W =
[[130 127 130 118 116 135 122 140 138 131 131 123]
 [128 125 147 122 133 128 116 116 115 141 118 115]
 [123 124 134 121 120 144 123 142 144 120 124 140]
 [120 121 127 122 117 125 125 132 131 144 131 119]
 [119 123 139 120 133 137 117 132 134 121 120 151]
 [141 139 131 132 127 140 129 118 119 113 120 133]
 [138 134 149 128 117 149 125 129 131 121 112 122]
 [124 127 111 125 121 129 131 127 124 133 141 127]
 [133 132 118 122 132 118 122 123 120 130 136 129]
 [131 130 132 146 123 145 144 115 120 121 118 122]
 [142 138 118 134 131 129 134 125 124 116 132 127]
 [142 140 130 123 129 123 119 115 113 129 126 122]
 [122 118 134 137 147 120 132 127 129 130 124 124]
 [137 135 120 132 132 124 132 123 122 125 134 122]]
Rows and columns are counted from 0.
row 0 col 0 => 130
row 7 col 8 => 124
row 9 col 7 => 115
row 8 col 2 => 118
row 10 col 0 => 142
row 9 col 1 => 130
row 11 col 6 => 119
row 10 col 6 => 134
row 4 col 1 => 123
row 9 col 9 => 121
row 5 col 7 => 118
row 12 col 4 => 147
row 1 col 4 => 133
row 6 col 3 => 128
row 3 col 9 => 144
row 1 col 3 => 122
row 2 col 4 => 120
row 3 col 3 => 122
row 0 col 5 => 135
row 0 col 3 => 118
row 6 col 2 => 149
row 12 col 0 => 122
row 7 col 11 => 127
row 10 col 5 => 129
row 13 col 9 => 125
row 13 col 5 => 124
row 8 col 5 => 118
row 8 col 0 => 133
row 3 col 11 => 119
row 1 col 6 => 116
row 9 col 10 => 118
row 3 col 2 => 127
row 2 col 0 => 123
row 2 col 8 => 144
row 10 col 3 => 134
row 13 col 11 => 122

x =
[[135 119 103 125 143 130]
 [131 147 121 130 122 143]
 [119 113 143 125 127 109]
 [122 147 147 131 109 133]
 [125 147 142 132 113 137]
 [125 107 141 127 135 112]
 [127 149 129 130 115 139]
 [132 145 114 129 125 143]
 [127 148 131 130 115 139]
 [120 135 154 130 113 123]
 [121 109 147 127 129 109]
 [124 111 142 127 131 113]
 [130 105 129 127 142 115]]
Indices start at 0.
(0, 0) -> 135
(11, 2) -> 142
(3, 5) -> 133
(2, 0) -> 119
(5, 1) -> 107
(7, 3) -> 129
(8, 1) -> 148
(10, 3) -> 127
(8, 3) -> 130
(6, 0) -> 127
(8, 2) -> 131
(1, 2) -> 121
(1, 4) -> 122
(6, 1) -> 149
(4, 1) -> 147
(4, 0) -> 125
(11, 3) -> 127
(6, 4) -> 115
(2, 2) -> 143
(3, 0) -> 122
(12, 1) -> 105
(5, 3) -> 127
(4, 4) -> 113
(3, 3) -> 131
(10, 5) -> 109
(1, 1) -> 147
(8, 0) -> 127

m =
138  138  138  121  121  122  138  138
119  119  119  132  132  132  120  119
121  121  121  132  132  132  121  121
119  120  120  132  132  132  119  120
125  125  125  130  130  130  125  125
107  108  109  138  138  137  107  109
Rows and columns are counted from 0.
(0, 0) = 138
(3, 2) = 120
(1, 6) = 120
(1, 4) = 132
(5, 4) = 138
(5, 2) = 109
(3, 4) = 132
(3, 5) = 132
(2, 7) = 121
(1, 0) = 119
(5, 5) = 137
(1, 1) = 119
(5, 0) = 107
(5, 3) = 138
(4, 1) = 125
(0, 7) = 138
(1, 5) = 132

M = [[125, 112, 110, 112, 117, 125, 131, 133, 130, 131, 125, 117, 111, 107], [126, 112, 114, 117, 121, 125, 128, 130, 131, 129, 127, 123, 119, 117], [128, 124, 129, 132, 132, 130, 128, 126, 144, 127, 129, 131, 131, 129], [127, 141, 140, 134, 126, 118, 111, 107, 126, 109, 114, 122, 130, 135]]
M[0, 0]: 125
M[:, 2]: [110, 114, 129, 140]
M[0, 3]: 112
M[2, 12]: 131
M[2, 8]: 144
M[3, 0]: 127
M[2, 13]: 129
M[1]: [126, 112, 114, 117, 121, 125, 128, 130, 131, 129, 127, 123, 119, 117]
M[3]: [127, 141, 140, 134, 126, 118, 111, 107, 126, 109, 114, 122, 130, 135]
M[:, 10]: [125, 127, 129, 114]
M[1, 13]: 117
M[:, 11]: [117, 123, 131, 122]
M[3, 3]: 134
M[3, 12]: 130
M[2, 9]: 127
M[2, 0]: 128
M[0, 4]: 117
M[1, 3]: 117
M[0, 13]: 107
M[:, 5]: [125, 125, 130, 118]
M[3, 2]: 140
M[3, 10]: 114
M[:, 0]: [125, 126, 128, 127]
M[2, 3]: 132
M[1, 7]: 130

X =
[[126 119 136 129]
 [130 121 133 125]
 [124 119 133 125]
 [135 141 135 118]
 [124 121 132 130]
 [128 126 133 130]
 [145 115 123 110]
 [113 135 113 157]
 [148 138 114 125]
 [100 130 141 138]
 [115 115 121 106]
 [146 147 137 137]]
X[0, 0]	126
X[:, 0]	[126, 130, 124, 135, 124, 128, 145, 113, 148, 100, 115, 146]
X[11, 1]	147
X[4, 0]	124
X[4, 2]	132
X[10, 3]	106
X[10, 1]	115
X[:, 2]	[136, 133, 133, 135, 132, 133, 123, 113, 114, 141, 121, 137]
X[7, 1]	135
X[11, 3]	137
X[7, 0]	113
X[0, 2]	136
X[3, 0]	135
X[2, 1]	119
X[9, 0]	100
X[1, 1]	121
X[9, 2]	141
X[2]	[124, 119, 133, 125]

B = [121 136 145 138 128 151 137 147 123 127 135 102 139 137]
B[-14]	121
B[8]	123
B[9]	127

grid =
[[127 123 128 133 138 115 108 106 121 135 101 122 122 103]
 [117 125 118 113 106 133 142 140 128 109 146 123 124 149]
 [128 124 128 132 136 118 112 112 122 133 109 124 124 108]]
Rows and columns are counted from 0.
(0, 0) => 127
(0, 5) => 115
(1, 0) => 117
(2, 12) => 124
(0, 7) => 106
(0, 10) => 101
(1, 4) => 106
(2, 10) => 109
(1, 3) => 113
(2, 0) => 128
(2, 2) => 128
(0, 1) => 123
